In the data rows, 128 means zero.
Each row below has a hidden score, from 0 to 40, with 20 about the middle. What is it? The score is a weighted sum of the row's numbers plus the product of two more (or one squared), each taken from its middle value.
[127 107 132 135 117 121 108 119 138 136 112 138 131 133 105 127 121 121
  88  93 126  94 129 162 155 138 118 109 131 121 162 100] 31
[159 135 110 170 149 103 152 150 118 160 149 118 150 151 163 133 131 140
 145 165 138 141 176 131 126 132 123 129 137 118 130 134] 17
[133  99 127 133 116 113 107 103 130 129 111 113 130 124  95  79 129 116
 114 107 105 109 104 122 129 126  99 132 130 134 116 156] 11
[122 126 113 101 128 138 137  93 150 109 157 145 128 114 157 117  67 114
 121 118 148 163 104 101 155 107 145  86 107 114 125  75] 30
[112 122 115 120 140 123 129 126 132 126 133 124 108 121 125 135 153 120
 150 121 139 109 123 151 127 141 118 177 170 126 143 132] 14
[121 131 124 135 134 134 130 110 157 129 117 110 140 104 117 152 151 108
 139 134 123 164 127 143 124 111 134 154 131 150 143 151] 20
[105 107 113  84 143 132 109 127 142 101 109 107 133 150 125 155 146 105
 122 114 130 126 124 161  80 112  98 158 154 117 158 148] 16
[170 130 110 109 147 134 174 128  77 111 130 111 172 194 162 115 179 144
 143 153 112 145 134 124 133 123 146 147 116 117 136 100] 28
[172 144 149 138 137 127 153 166  58 102 144 152 113 134 133 142  72 111
 148 139 125 131 126 152 131 115 164 107 133  96 132 144] 26
[121 133 133 116 140 141 124 141 135 139 134 127 124 121 125 143 128 118
 132 123 132 116 142 130 137 117 133 146 125 143 137 153] 20
[120 143 149 139 136 127  84 129 143 128  73 153 148 142 134 143 137 111
 148 138 124 132 130 148 134 116 123 123 139 148 133 146] 20
[116 135 156 143 149 103 126 153 150 150 143 144 157 145 145 136 142 140
 147 140 138 142 142 147 153 129 134 129 156 120 134 141] 18
[184 121 144 143 147  64 142 101 112 102 103 140 121 120 130 115 149 120
 155 128 128 146  93  75 155 123 161  88 146 206  85 168] 24
[141 131 122 115 116 130 119 138 114 112 115 176 159 107 121 110 110 164
 113 131 155 185 163  68 180 139 135 100  96 141 120  98] 23
[123 153 137 197 178 151 135 112 109  98 119 141 101 123 145 128 155 100
 198 135 131 129 158  94 128  89 200 118 109 148 109  65] 24
[123 130 133 113 141 141 122 138 136 140 134 129 124 120 125 159 127 121
 133 123 128 131 142 131 139 106 132 144 125 131 135 154] 22
[133 134 139 145 131 144 121 124 134 129 136 139 147  86 158 135 121 120
 136 123 130 128 143 108 109 141 120 139 132 135 172 117] 18
[110 125  88 128 127 118 157 150  91 132 174 102 143 115  96 148 105 151
 142 135 116 133 103 155 103 129  84 126 139 149 120 130] 18
[110 124  88 128 149 117 156 149 115 135 176 101 143 114  96 146  86 154
 141 136 116 135 104 154 102 128 167 124 141  80  92 131] 24
[119 128 119 100 129 121 136  94 148 122 145 124 129 115 158 117  66 125
 120 120 119 163 113 100 156 107 145 106 107 115 124 107] 24
[106 123 154 139 116 152 147 141  88 108 101 195 143 146 145 132 107 167
 105 144 112 120 136 104 112  87 101 140 107 102  78 129] 13
[116 135 156 143 149 102 125 150 151 148 142 140 157 146 146 136 140 140
 148 143 138 142 143 147 154 131 136 128 155 119 135 143] 19
[123 150 164 136 124 148 115  92 157 111 152 166  90 105 171 148 122 145
 143 135 150 122 184 125 147 130 145 145 132 134 138 135] 21
[148 138 164 157 149 102 150 172 125 144 151 170 152 144 147 142 151 150
 148 133 148 140 146  93 153 128 162  73 133 126 115 141] 23
[105 123 119 135 104 123 105 138 131 124 121 107 113 133 151 131 133 121
 103 111 127 111 132 113 157 149 122 142 131 107 120 129] 16
[111 124  86 128 128 118 108 122 127 134 112 129 142 149  97 148 162 136
 142 135 115 140 103 155 104 128  86 135 139 148 121 135] 16
[113 124 112 134 143 126 130 116 134 127 130 137 108 121 124 139 153 119
 149 139 140 160 124 151 110  92 120 178 168 122 143 133] 12
[126 133 123 127 134 167 130 109 183 129 117 110 140 140 116 122 120 166
 101 136 121 106 138 145 110 111 134 155 129 150 146 151] 26
[133 131 141 144 141 141 176 110 115 149 135 106 166 123 124 116 126 163
 120 125 130 114 102 131 138 102 132 116 127 132 172 112] 26
[127 131 171 137 180 173 171 157 131 128 109 109  94 142 116 136 129 107
 100 134  95  90 140 131 110 113 134 154 102 149 144 150] 25
[123 109 123 123 124 118 107 126 130 123 115 137 131  92 111 129 128 112
 133  95 128 117 130 139 154 139 118 108 152 119 131 143] 13
[121 150 164 138 125 151 114  90 156 112 154 163 117  82 170 149 123 143
 145 134 150 124 185 126 147 130 142 147 132 133 137 134] 21
[119 146 150 139 136 126  84 127 144 126  76 152 150 142 135 142 138 112
 146 139 126 131 126 147 131 115 120 123 140 148 131 144] 19
[115 133 159 144 150 101 128 150 151 148 142 144 155 148 146 135 143 140
 146 140 137 141 171 145 126 133 134 129 155 118 135 141] 28
[148 140 156 144 102 163 147 173 135 152 150 168 153 104 148 142 152 148
 148 134 145 139 144  93 155 126 163 113 133 126 114 142] 17
[120 112 135  99  98 120 118 126 125  96 122 116 108 118 160  89 123  96
 114 116 149  99 116 120 171 126 150 109 107 106  98 116] 19
[114 113 115 102 107 118 132 127 124 131 131  94 108 127 162 100 151  84
 134 150 136 124 152 120 122 144 140 127 144 147 138 120] 15
[119 118 125 101 104 128  98 109 131 128 103 115 131 114 127 155 127  97
 128 117 141 117 161 123 156 113 112 140 130 103 118 125] 23
[126 132 122 130 134 170 168 156 128 127 117 110  95 142 117 135 130 166
 101 136 149  89 141 123 109 111 134 156 113 150 143 149] 28
[ 84 104 112 113 144 131 110 128 141  99 110 110 134 124 125 154 144 108
 152 115 132 127  95 161 107 114  97 157 155 116 158 148] 19
[113 121 121 150 205 165 157 163 125 125 132 136  99 111 159 140 192 146
 117 167 130 135 125 156 111  68  78 106  93  98 125 132] 25
[109 145 135 121  97 151  88 119 111 138 151 107  85 104 128 105 124 156
 102 114 118 121 180 137 126 139 119 108 163 162 153  99] 14
[122 137 116 136 122 165 109 155 133 133 157 188 114 105 113 124 121 126
 128 141 130 129 105 120 124 155 169 120 166 124 141 123] 38
[119 109  89 119 122  62 116 146 123 132 124 141 142 170 105 120 124 123
 143 120 116 137  93 138 157 200 139 180 112 139 143 130] 21
[120 130 121 100 114 120 137  95 149 122 145 125  68 114 156 118 120 126
 120 119 116  99 171 116 154 109 144 106 106 113 124 107] 20
[126 131 141 115 115 125 120 139 113 118 113 139 160 109 119 109 110 161
 111 130 138 184 161  68 181 140 135 138  95 140 120 111] 22
[121 121 194 131  71 144 142 103 123 146 103 128 125 120 114 116 148 120
 132 126 151 147  91  75 156 124 161 102 146 207  99 169] 34
[122 137 120 134 121 144 109 156 133 119 155 159 111 107 112 124 120 127
 130 141 128 129 139 123 123 155 167 149 127 158 139 125] 29
[133 136 139 146 123 141 121 125 131 131 134 136  94 118 159 134 136 121
 137 124 129 129 142 119 110 141 120 142 134 134 171 117] 18
[107 108 152 127 114 142 115 130 140 138 121 119  79 121 146 126  86 118
 117 115 130 114 130 108 168 144 127 119 131 127 108 151] 26
[113 120 114 152 154 125 132 115 133 128 114 137 108 147 126 139 152 122
 118 141 140 160 124 177 111  90 118 180 138 109 143 132] 11
[113 199  97 154  89 139 132 127 128 107 114 187 172 147  93  94 101  76
 132 150 134 142 137 120 103 125 131 134  70 146 137 108] 16
[119 118 141 132  69 143 121 103 123 136 104 116 122 122 142 115 147 119
 132 128 149 119 157  76 157 121 162 139 146 207  99 169] 24
[192 117 115  99 149 164 171 134 104 125 129 111  93 123 130 112 157 157
 112 118 104  90 161  75 104 113 110 106 104  95  67 123] 15
[127 131 122 129 181 173 170 158 128 127 120 109  95 142 117 138 130 110
 100 136 147  91 140 122 110 110 135 154 114 150 144 151] 24
[120 144 149 140 136 128 152 128  61 168 145 152 152 136 134 142  73 113
 151 138 125 132 127 153 114 115 164 125 133  94 131 144] 16
[123 152 164 137 124 148 115  89 156 111 155 167 132  85 165 149 108 142
 146 135 148 177 135 125 146 131 142 144 133 134 137 136] 21
[119 126 133  88  88 136 121  94 135 125 114 124 127 134 106 122 135 122
 133 107 111 120 145 130 134 106 114 148 122 102 123 139] 17
[133 105 139 136 119 121 140 114 112 194 129 138 119 132 108 129  86 123
  86  89 127  94 140 163 105 137 131 106 132 110 164  88] 17
[153 135 110 144 151 104 126 151 151 159 141 140 158 150 145 134 144 141
 147 144 137 142 171 163 127 130 125 130 134 118 132 141] 14
[123 129 121 151  89 139 138 159 149 100 155 145 128 114 157  49  67 166
 120 121 148 165 107  98 108 108 143  86 106 113 123  77] 6
[128 125 130 115  90 107 130 141 129 139 108 122  82  87 127 107 131 103
 140 132 165 111 136 107 123 133 112  94 159 141 129 128] 20
[126 123 136 116 105 127 130 139 136 141 107 118  81  86 126 105 130 104
 138 171 171 124 121  74 122 135 112  95 120 142 129 121] 33
[ 93 140 146 128 138 127  84 130 142 126 123 151 148 142 133 142 136 112
 148 138 125 133 127 147 132 116 121 124 138 148 132 146] 19
[118 125 134  87  90 138 122  95 134 127 114 123 124 134 106 125 134 123
 134 107 111 119 144 131 134 106 115 149 125 102 124 137] 18
[182 119 115 132  71 158 142 102 124 132 104 143 123 120 113 117 150 118
 154 128 126 146  91  76 157 125 160  90 146 208  98 168] 31
[ 91 134 118 114 119 133 121 129 146 113 133 109 114 117 108 131 146 155
 145  97 114 137 104 142 101 140 131 145 148 170 145 164] 18
[119 120 142 132  69 142 142 102 122 108 104 115 124 121 179 116 149 119
 132 128 147 118 154  76 155 123 160 102 148 206  98 170] 27
[111 124  88 148 151 140 156 151 112 134 173 103 166 115  95 148 167 152
 140 134  93 111 104  82 102 128 167 126 140  81  72 130] 25
[126 132 121 130 134 135 129 109 164 128 119 110 142 164 119 123 144 110
  99 136 122 163 138 146 109 110 135 156 130 151 144 150] 15
[111 173 117 148 151 140 157 119 139 108 173 101 164 114  97 147 165 151
 122 136  63 110 104 150 133 127 166  92  70  82  58 133] 15
[114  98 127 127 117 115 108 105 131 122 114 116 124 100 120 107 129 117
 115 107 107 112 111 124 127 126 105 131 118 132 128 154] 14
[ 98 118 106 115 117 129  99 121 128 122 103 116 129 115 125 153 127 103
 130 118 142 118 161 124 155 112 111 141 131 103 118 125] 20
[127 131 110 109 146 132  96 132 189 158 129 111 172 156 161 115 132 143
 144 154 114 144 135 165 132 158 126 128 118 135 139 135] 21
[ 91 144 150 129 137 126  84 129 144 125 119 152 146 142 136 142 138 111
 149 139 125 130 131 147 132 115 124 124 140 148 133 144] 19
[119 145 150 139 136 125  85 128 145 125  73 153 153 143 134 143 137 111
 149 139 126 129 127 153 133 116 123 126 135 147 132 144] 20
[127 126 130 115 105 125 130 141 136 136 107 122  81  87 123 103 131 104
 139 171 166 123 125  75 120 135 112  95 122 143 129 126] 30
[133 135 141 145 122 142 118 123 131 129 137 138 128  86 159 135 136 123
 137 125 129 127 140 117 109 141 123 141 135 135 173 117] 15
[120 111 136  98  99 123 117 126 128  94 122 158 130 118 119  89 103  94
 114 120 148  99 115 120 170 126 150 110 106 106  97 116] 25
[193 117 114 103 150 165 171 133 103 127 127 111  95 122 138 115 156 158
 111 109 104  94 161 124 105 112 113 106  42  97  64 123] 20
[160 164 136 176 148 131 114  91 117 164 179 166 143  82 165 149 109 156
  99 136 136 176  98 148 133 130 101 146 132 134 115 136] 18
[105 123 122 133 105 137 104 140 133 124 120 151 141 135 108 130 105 122
 107 143 128 121 123 103 157 150 132 141 101 107 112 129] 25
[183 158 107 172 123  62 142 101 145 102 121 142 124 120 128 117 149 169
 155 128  92 147  92  77 112 124 161  89 145 207  68 167] 20
[125 131 141 113  82 120 120 128 123 118 117 123 117 111 141 110 150 163
 112 106 142 150 190 105 178 139 130 137 119 141 126 108] 15
[126 123 130 117  91 127 130 140 133 137 106 120  82  84 126 106 130 104
 138 133 166 110 137  90 121 135 111  94 160 141 130 127] 24
[146 138 157 143 102 162 148 150 158 152 151 146 116 137 153 142 151 152
 148 133 144 134 151  92 153 128 166 128 129 130 116 141] 22
[144 100 148 107 133  96 192 135 105 145 121 125 142  85 108 138 142 114
 110 143 126 126 110  98  82 157 126 105 161 113 108 106] 14
[105 104 112  83 143 132 110 128 139  99 109 110 133 169 125 136 144 107
 124 114 132 125 123 162  79 113  96 158 157 114 157 151] 14
[134 131 134 131 140 140 123 110 136 139 135 129 123 121 124 160 130 121
 133 125 130 130 143 129 139 107 133 145 128 130 139 154] 23
[ 98 110 114 118 121  61 116 144 123 135 124 139 143 170 106 121 126 122
 142 119 117 138  95 131 158 201 140 179 123 139 143 130] 18
[206 163 116 110 132 141 131 133 108 109 131 166 178 117  73  81 102 135
 129 119 147  89  82 121  89  89 105 110  55  94  86 114] 32
[114 136 156 146 149 102 125 151 152 149 143 143 158 147 147 130 143 139
 151 141 139 139 144 148 153 130 136 127 155 123 136 141] 20
[ 90 133 117 115 119 132 119 128 146 116 136 109 114 115 109 131 146 155
 144  98 113 160 102 143 100 121 130 144 146 169 144 164] 17
[134 129 133 149  90 151 145  94 114 127 144  64 115 140  99 133 106 122
 136 106 137 121 146 114 134  92 100 148 126 100 107 136] 26
[ 97 122 104 126 126 117 107 122 127 109 114 129 123 140  98 147 161 136
 150 120 115 137 118 136 124 128 108 134 143 147 136 137] 18
[133 131 132 130 139 140 122 110 134 145 135 127 165 171 123 118 127 118
 119 123 132 130 102 130 136 101 131 143 126 130 138 154] 23
[119 142 150 137 135 127 152 129  59 146 143 151 152 136 134 141  72 113
 150 137 124 131 125 150 134 114 100 123 133 147 130 143] 29
[125 134 129  92 120 130 152 130 108 131 144  89 116 155 104 135 125 153
 113  97 114 160  95 136  84 112 131 142 147 171 144 164] 19
[134  98 125 129 116 111 138 105  93 131 139 116 128 119  95  80 102 148
 112 116 116 112 103 112 126 126  99 101 130 134 116 156] 14
[135 132 131 131 138 142 124 109 135 146 135 128 165 171 125 118 126 118
 120 124 133 130 103 131 138 102 132 145 127 130 136 155] 23
[193 107 140 135 147 119 140 118 113 120 129 137 117 133 108 127 175  91
  87  89 128  97 139  84 106 138 132 107 131 110 162  91] 32
[120 108  90 119 121  64 117 147 186 161 123 141 141 122 107 119 115 142
 141 120 115 119  93 138 156 198 110 180 112 138 143 131] 17
[121 138 119 136 123 144 111 147 142 120 156 113 112 105 162 124 119 126
 130 138 125 125 140 122 123 156 168 146 131 160 139 124] 22
[177 131 144 144 140 141 175 139 113 159 145 105  93 124 123 136 125 162
 119 124 133 116 104 129 113  92 147 117 107 121 174 112] 38
[105 105 114 136 179 134 173 149  96 101 140  61 114 141 127 172 103 177
 124 133 132 102 123 163  78 112 125  96 128  92 109 148] 22
[115 133 122 109 146 132  96 131 144 152 132 112 157 132 150 158 159 141
 143 151 111 146 149 143 133 158 133 126 156 134 138 137] 16
[114 152 120 151 110 136 118 115 149 126 143 127 101 114 141 129 135 104
 137 135 146 128 153 108 128 132 198 103 129 163 152 130] 24
[105 105 157 133 187 133 172 147  96 100 141  62 112 143 155 171 174 164
 123 106  88 102 123 141  81 112 126 160  71 104 110  64] 22
[ 98 109 115 119 119  63 115 146 124 134 124 138 112 136 106 157 125 123
 142 120 115 137 121 131 156 200 139 179 121 139 144 129] 20
[104 134 123 122 147 131  97 132 144 153 132 111 157 134 148 158 159 143
 143 146 113 146 148 143 136 156 132 126 157 135 136 134] 17
[122 128 120 100 129 139 138 158 149 101 156 146 129 115 159  51  68 115
 121 118 150 163 106 100 155 109 142  88 106 115 125  75] 12
[113 122 112 150 155 153 158 116 122 127 112 137 107 109 159 138 121 197
 117 167 138 131 124 177 111  89 104 105 144 111 137 133] 13
[145 135 130  91 118 133 152 129 109 109 146  91 114 157 103 133 126 156
 113  99 114 160  95 138  84 113 131 142 146 169 144 163] 24
[138 117 115 103 105 129 170 109 102 192 128 111 121 122 130 113  77 159
 113 118 140  91 162 147 105 112 113 103 104  96 117 122] 20
[193 121 146 133 148 119 137 117 112 119 130 151 118 132 113 114 177  86
  74  88 129  94 138 145 104 138 132 106 168 112  57  87] 19
[124 131 142 113  83 125 119 128 125 120 115 119 115 108 140 109 147 163
 114 105 140 152 191 102 181 142 135 138 117 140 120 109] 16
[109 134 118  92 119 135 120 131 146 115 134 110 113 146 109 131 146 156
 112  98 116 161 103 142 100 124 130 143 146 170 144 163] 16
[104 105 111 134 143 132 173 129  96  97 140  63 133 146 124 137 104 177
 123 134 130 103 123 162  80 115 126  97 162  94 155 147] 16
[ 87 127  87  99 123 136 122 119 135 127 114 122 125 134 106 108 136 122
 133 106 111 117 144 129 134 107 115 147 125 114 126 137] 14
[125 101 140 108 131  96 118 135  92 108 111 137 143 192 133 138 115 117
 110 128 127 123 111 145 110 158 122 104 161 115 109 105] 18
[128 125 136 117 106 125 130 141 135 140 110 133  82  83 123 105 130 103
 140 170 169 123 121  74 122 135 113  78 120 144 130 122] 33
[145 101 151 109 133  96 191 133 104 109 122 126 143  84 110 137 104 116
 110 143 127 123 112 133 112 156 123 102 162 117 108 105] 15
[153 135 112 143 150 101 125 151 151 147 141 146 159 150 147 133 145 141
 149 143 137 139 170 164 128 132 134 129 131 118 137 142] 12
[136 132 140 130 140 142 124 107 190 146 134 118 164 124 123 116 125 134
 120 125 130 114 104 131 136  99 133 146 126 136 172 111] 33
[114 111 115 101 108 117 132 127 123 131 136  93 109 127 162  99 150  85
 133 152 135 127 154 120 124 143 143 126 142 147 139 120] 15
[176 130 144 162 139 142 176 141 163 119 124 107 176 124 126 137 138 163
 118 125 143 114  94 129 132  90  64 105 177 124  97  91] 20
[193 205 105 171 124  63 143 103 142 103 180 142 122 120 131 117 149 155
 249 128  93  88  92  75 112 124 162 180 101 127  69  72] 31
[139 129 141 149  91 149 145 125 113 121 144  66  80 140 100 132 105 124
 137 106 135 122 145 114 133  85 101 148 124 100 109 136] 24
[110 124  89 127 127 118 107 122 126 108 112 130 144 149  95 146 162 138
 141 138 116 138 104 155 102 128 107 135 120 146 137 135] 20
[192 107 139 133 148 120 140 119 113 120 129 137 119 132 110 129 176  88
  87  88 127  93 138 146 105 138 132 104  54 112 161  87] 21
[122 107 134 134 118 120 107 117 131 123 117 138 130  93 112 129 129 111
 132  94 127 117 131 138 155 138 117 108 151 121 129 143] 14
[129 165 112 139 158 105 131 141 134 147 129 134  81  87  91 105 131 131
 116 172 170 123 162  75  98  99 114 136 121 143  72  60] 18
[126 133 122 130 133 169 129 109 156 128 118 110 142 166 118 122 119 167
 100 133 120 104 138 144 108 110 135 156 127 150 144 150] 30
[132 131 132 131 139 138 123 109 135 146 133 126 123 134 125 160 128 120
 118 124 131 129 143 130 137 101 132 144 126 130 138 155] 25
[119 118 127 102 102 128 100 107 129 128 105 111 130 129 130 156 128  96
 110 118 140 117 160 124 154 113 110 140 132 103 120 124] 26
[115 132 123 110 146 130  97 131 144 153 130 111 159 132 148 156 159 142
 145 153 112 146 150 144 130 157 132 128 157 134 136 135] 16
[121 137 120 135 122 144 109 147 142 119 154 112 115 107 159 123 121 127
 129 138 128 127 140 122 124 156 151 148 129 158 157 124] 20
[149 139 158 144 100 161 149 171 137 153 150 152 151 106 147 142 153 151
 149 132 147 141 146  92 154 127 162 130 133 125 115 140] 18
[172 171 151 164 137 127 153 138 110  54 120 153 113 134 133 140 163 111
 149 139 122 132 125 146 163 114 163 124 132  95  41  90] 23
[140 127 140 148  89 148 144 146 113 120 147  67  80 139 100 135 108 121
 137 106 134 122 142 114 133  84  81 151 126 101 107 136] 24
[147 192 162 178 134 103 149 172 164 158 150 166 154 146 147 143 154 166
 138 133 106 139 152  93 141 120 164 154  80 125 115  54] 20
[ 98 107 116 119 120  62 115 145 124 132 123 137 111 136 107 155 126 122
 141 119 117 138 121 131 156 199 137 179 122 139 144 130] 20
[ 89 134 117 114 118 132 120 131 146 115 134 111 113 114 110 129 146 155
 147  99 115 160 105 142 101 123 131 142 146 168 143 165] 19
[155 134 111 144 150 102 126 153 155 160 150 144 160 151 147 132 132 142
 149 168 137 141 170 146 126 131 125 128 136 118 131 142] 14
[115  98 126 131 115 113 107 106 129 124 109 116 131 124 119  78 129 113
 114 107 106 113 104 124 128 126 105 131 118 134 128 155] 13
[ 97 107 116 120 121  63 116 147 124 133 125 140 113 136 104 157 126 122
 140 120 117 138 120 130 156 200 139 176 122 139 144 129] 20
[113 124 168 150 205 164 122 162 130 119 133 137 102 109 160 140 192 147
 118 168 129 133 124 156 110  67  79 104  93  98 126 133] 28
[143 134 133  92 171 133 153 127 114 111 144  88 116 156 106 135 128  88
 114  99 114 158  91 136  86 112 132 142 147 169 143 164] 19
[104 122 119 133 105 138 104 141 132 124 121 110 112 134 153 131 131 122
 104 113 129 111 134 103 154 149 131 141 132 108 111 130] 17
[112 122 113 151 156 153 156 116 126 126 132 137 107 109 160 140 123 198
 118 167 140 131 124 176 110  74 119 102 145  96 133 132] 15
[164 226 145 141 117 166 146 156  95 106 164 186 113 106 110 122 119  83
 151 142 113 125 103 121 118 157 168 137  79 105 141 104] 20
[112 100 122 111 120 115 108 123 128 123 111 117 123 100 120 106 129 117
 114 107 107 112 109 124 126 125 105 131 117 132 128 156] 13
[ 98 121 104 128 126 118 107 122 125 108 114 130 143 147  97 146 160 138
 142 136 117 138 105 138 103 129 108 136 143 147 137 134] 18
[ 84 106 112 110 143 133 110 129 124 101 108 110 129 125 125 157 145 106
 150 116 131 125  97 161 108 114 113 159 154 116 159 148] 17
[128 132 122 130 136 170 169 110 129 126 118 109 141 142 117 123 116 168
 102 131 150 104 140 123 110 112 133 153 127 151 143 150] 26
[166 107 100 128 121 152 116 152 116 147 114 147  88 121 118 126  79 107
 118 145 129 114 120 106 168 144 130 100 105 127 108 151] 30
[106 125 119 136 121 151 104 139 131 124 100 151 142 146 108 132 104 121
 104 144 127 121 108 103 155 150 116 141 107 103 113 129] 23
[165 131 141 143 139 141 176 109 114 174 146 106 126 121 125 115 125 164
 119 127 129 115 103 129 114  94 148 118 127 121 172 113] 31
[ 97 119 105 113 118 128  98 121 130 121 106 114 130 114 127 110 127 102
 130 117 139 118 161 122 156 112 111 140 132 140 117 124] 16
[123 109 132 135 117 119 107 116 132 136 110 136 131 132 112 130 129  99
  88  95 126 117 131 163 155 138 117 109 124 121 128 144] 12
[126 101 138 108 132  95 116 134  93 110 110 135 142 192 113 136 129 119
 110 128 127 125 112 145 112 155 124 104 107 115 156 107] 22
[105 106 113 135 188 132 173 148  95 100 142  60 113 142 125 171 174 163
 121 134 132 103 122  98  81 112 124 160 127  91 110  78] 27
[142 135 118 134 100 132 120 138 114 113 126 178 163 109 154 108 124 162
 113 129 150 185 161  69 178 140 130 100  77 142  78  96] 18
[103 100 141 135 132  98 117 133  91 110 110 137 132 112 115 181 130 117
 152 123 129 123 122 128 115 157 124 103 133 115 156 106] 24
[105 156 156 133 188 132 173 146 106  90 141  61 113 145 189 173 176 130
  73 104  86 101 124 141  79 112 126 159 112 103  74  66] 12
[113 122 111 151 154 139 129 117 118 127 112 137 107 149 160 140 121 122
 119 169 138 135 122 176 110  91 119 178 144 108 135 133] 20
[114 123 113 152 153 153 130 117 119 127 111 138 108 148 159 139 121 118
 117 168 140 132 125 176 110  91 103 179 146 109 135 132] 15
[133 131 131 132 139 142 123 109 136 146 134 128 164 172 125 117 126 119
 119 123 130 130 104 131 138 103 133 145 127 129 137 155] 22
[ 97 124 104 126 127 117 106 120 125 107 115 129 123 142 100 149 161 137
 148 137 115 138 120 138 105 129 109 136 144 147 136 133] 17
[108 147 133 126  98 189  87 119 109 137 152 109  85 105 126 105 124 128
 103 115 119 122 182 125 126 139 120 108 164 162 153  99] 13
[ 98 118 126 127 103 126  98 110 128 122 103 114 130 114 127 153 126 104
 130 119 141 117 161 122 155 112 112 141 131 102 118 125] 20
[117 109  88 119 119  63 118 144 133 163 124 140 140 170 106 119 117 143
 139 117 117 117  93 138 157 199 108 180 112 138 143 129] 19
[125 103 136 105 132  98 118 135  94 111 109 137 131 150 114 182 130 115
 112 127 127 126 123 126 112 156 124 104 131 116 156 107] 32
[127 107 131 137 118 119 107 118 139 137 131 137 133 134 109 129 105 122
  87  93 128  96 131 162 153 138 117 109 133 120 162  98] 35
[119 144 148 138 136 124  84 128 144 146  73 152 151 142 136 142 136 112
 150 141 124 130 126 152 132 116 100 123 134 146 132 142] 27
[139 125 139 149  89 151 144 145 114 119 146  65  80 139 127 132 104 125
 137  78 135 120 144 140 134  87  83 149  93 100 108 136] 36
[109 146 133 124  97 191  88 125 107 201 150 125 133 104 107 107  82 129
 102 173 117 122 120 125 126 137 120 110 170 104 153 100] 35
[125 134 129  92 118 131 154 130 110 112 143  88 116 156 102 137 124 154
 114  97 113 161  95 138 101 111 132 145 147 169 144 165] 23
[105 125 120 133 106 136 105 140 133 123 119 108 113 133 152 131 134 122
 106 113 128 112 132 104 156 150 132 141 131 106 112 130] 17
[128 133 121 130 133 170 131 110 128 127 119 111 141 165 118 122 144 109
 100 135 122 162 140 144 110 111 134 155 130 152 144 149] 16
[120 118 127 101 104 129 100 107 129 129 104 111 131 167 127 114 128  97
 111 117 142 116 162 124 155 112 110 141 131 104 118 123] 18
[154 135 109 145 150 104 125 150 156 158 142 142 159 150 147 132 140 141
 148 143 136 142 170 164 128 133 126 131 133 117 133 141] 14
[125 134 110 111 147 131  96 133 141 151 132 112 172 173 148 115 159 143
 143 153 112 146 134 165 131 155 132 130 131 135 139 135] 13
[123 127 133 147  87 150 144  93 113 128 133  66 125 139 100 134 105 122
 132 107 133 119 143 114 134 101 102 148 126  99 110 136] 26
[127 109 139 134 117 120 140 118  91 139 129 138 124 133 108 130 107 124
  89  94 128  96 131 161 156 138 119 105 132 120 162  99] 29
[122 107 123 123 124 117 107 127 130 122 115 137 133  91 113 128 131 113
 131  92 127 117 130 138 154 139 118 108 152 118 129 144] 12
[114 151 120 152 120 138 118 114 150 126 144 126 100 113 142 129 134 103
 136 137 147 125 152  94 128 134 198 103 130 161 154 132] 25
[146 138 158 144 100 109 148 152 157 153 151 146 115 138 154 145 152 151
 147 132 148 134 151 135 153 126 127 128 126 130 151 142] 24
[133 133 171 151 130 141 121 124 128 140 151 180 143  87 209 135 122 105
 139 124 158 127 114 107 109 141 121  88 133 135 125  90] 26
